In the rows, 128 means zero.
Where one turn sends some rows of the set: a few examples, then the rows asked
gilos: [ 99 162 142 128 147 154 133 134 122 142 101 127 132]
tobuk: [157 127 150 115 140 108 132 159 124 119 132 118 150]
mag: [128 109 132 124 136 134  98 188 108 129 148 149 131]
gemo: [145 138 154 144  81 146 124 153 131 153 159 134 152]
kap: [139 142 163 141  87 155 107 166 133 160 151 134 150]
bega: [146 139 152 153  82 156 126 160 144 153 144 129 143]
sarut: [113 112 158  84 101 148 121 131 109 123 138 155  97]
Mimu: [121 117 161  79 100 152 108 128 110 128 135 151 100]
rizol: [153 139 147 145  90 154 110 145 126 165 151 136 152]
Besaz: [155 125 147 130 127 103 142 156 121 124 126 119 146]
gulu: [150 144 150 142  85 151 118 154 139 164 153 137 143]
sek: [117 124 160  78 105 149 107 130 124 129 135 153  95]
Saza: [ 93 159 145 127 149 134 136 145 127 151 102 125 136]
mot: [131 116 123 125 155 145 122 133 145 105 156 127 120]
makep: [121 114 158  79 107 143 122 123 122 129 138 154  96]
zeter: [127 124 165  82 111 156 108 124 116 126 139 156  98]
roge: [109 123 122 126 144 134 119 132 143  95 155 128 123]
Gaf: [126 112 124 123 151 131 118 140 144 100 148 127 119]
Tomo: [100 164 137 122 145 149 125 134 123 141  95 130 146]
befiz: [ 88 159 142 123 143 145 131 143 128 140 107 113 126]
Zab: [ 94 158 137 130 145 144 143 135 120 141 107 121 137]
Zuke: [125 115 153  73  97 152 122 140 119 130 139 149  97]
gofu: [142 135 148 150  85 148 116 155 141 161 156 144 149]
luf: [105 156 140 119 147 153 143 137 128 137  97 120 134]
Foru: [101 158 140 129 145 141 130 138 129 149  97 124 132]
Vupe: [142 141 147 136  90 157 111 161 130 162 155 127 160]
Lize: [127 117 136 117 125 131 113 187 102 131 159 157 120]
poge: [108 160 137 113 145 147 142 133 127 152 103 115 137]
nik: [132 109 129 120 136 128 105 189 117 129 158 145 127]
denu: [117 110 153  89 105 165 110 128 130 126 129 155  95]
budu: [148 148 149 140  84 154 118 149 134 156 151 134 156]
lopo: [156 123 139 121 144 108 135 165 124 122 131 118 140]
geni: [121 108 160  89 105 158 105 131 121 124 140 146  97]

luf goes to geni
bega goes to befiz
Now these:
zeter goes to rizol
Mimu goes to budu
Zab goes to sarut
poge goes to denu
Besaz goes to roge
Gaf goes to nik
makep goes to gofu
mag goes to tobuk
Foru goes to sek

Where one turn sends some rows of the set: a few examples, then the rows asked
luz: [151 153 118 123 154 108  81 151 128 125 149 168 131  96 112  81 154 124
 103 148 153]
bape: [104 158 108 145 169 111  98 125 167 117 139 160 130 125 124  70 177 133
 100 135 133]
zarur: [143 112  95 104 136 134 134 138 184  95 155 145 138 131 126 123 122 152
 100 150 108]
rebal: [132 131 127 129 137 104 117 130 163 139 150 117 134  81  83 114 122 152
 105 162 115]
lerof: [130 162 103 117 146 135  83 105 168 123 134 149 151 130 112  79 139 137
  84 139 122]
zol: [149 133 140 137 148 132 119 148 184  88 134 179 101  97 126 126 149 136
  72 129 121]
Zudod: [126 111 157 105 144 104 136 124 167 114 159 204 148 110  93 129 151 162
 111 140 115]
Savi: [136 160 134 106 162 119 130 141 184 133 124 192 151 102 144 113 117 127
 109 113 120]
kabe: [142 112 127 121 100 128 115 133 159  95 133 160 151 132  97 121 129 148
 126 120 121]
zuf: [139 140 151 134 144 116 118 150 147 122 130 160  95 158  86 119 149 168
 112 163 136]
Mupek: [137 139 139 125 166 105  86 120 169 162 134 161 100 102 114 116 138 116
 150 135 132]
Zak: [140 133 156 124 159 108 117 150 169 123 104 146 123 110  93 129 152 131
  67 122 158]
pilis: [104 134 125 100 125 102  90 133 140 125 131 124 127 101 115 130 153 155
 115 184 105]
dudel: [123 141  91 105 155 132 134 148 177 107 145 151 156 104 140 124 161 143
 139 163 119]
Lat: [114 115 104  96 142  86  79 127 132 111 140 164 122  97 115 125 161 124
 118 137  92]
mulo: [101 134 125 139 153  94  75 135 154 143 139 172  86 130 138 102 153 128
 130 135 124]
lepeg: [123 140  85 119 193 107  94 130 163 108 144 165 150 115  97 128 171 148
 130 157 117]
putif: [115 127  97 137 156  94 117 135 176 123 101 190  99 143 131  93 158 120
  95 156 128]
Taset: [137 120 145 155 151 104 123 127 180 123 109 150 145  97  87 141 130 167
 120 137 115]
bulu: [126 108 119  90 167 109 136 112 178 129 107 184 108 151 139 110 159 130
 103 152 105]
muza: [148 140  83 120 152  67 113 130 142 116 103 175 148 124 121 115 133 131
 125 151 107]
rimas: [158 150 126 110 141  78 113 137 161 101 127 182 130  96 137 128 133 131
 118 190 129]
Dak: [130 141 156 107 163 109 132 157 161 139 144 179 138 123 136 125 141 147
  95  95 147]
gavu: [114 147 131 135 128 128 158 156 148 154 139 163 128 103 118  95 143 153
 113 116 112]
gemu: [142 111 114 123 180 107 114 164 145 131 121 154  99 122 154 121 160 132
 145 133 126]
fito: [102 139 127  89 153 146 121 144 162 153 125 152 132 146  84 113 148 146
 135 145 132]
vene: [159 119 151 102 156  78 140 129 165 116 165 167 113 118 118 126 132 145
 130 167 122]
vep: [113 121  97 112 169 114 108 147 143 134 111 166 127 126 131 103 157 163
  60 168 111]
Febut: [142 138 168  98 151 107  85 124 170 101 100 151 107 122 103 126 144 127
  85 142 123]
Bona: [118 121 125 107 135 136 115 165 156 145 121 158 122 155  97 134 132 147
  95 120 155]

zol goes to luz
pilis goes to zarur
bape goes to Dak
Now these:
Zudod goes to Lat
bulu goes to Febut

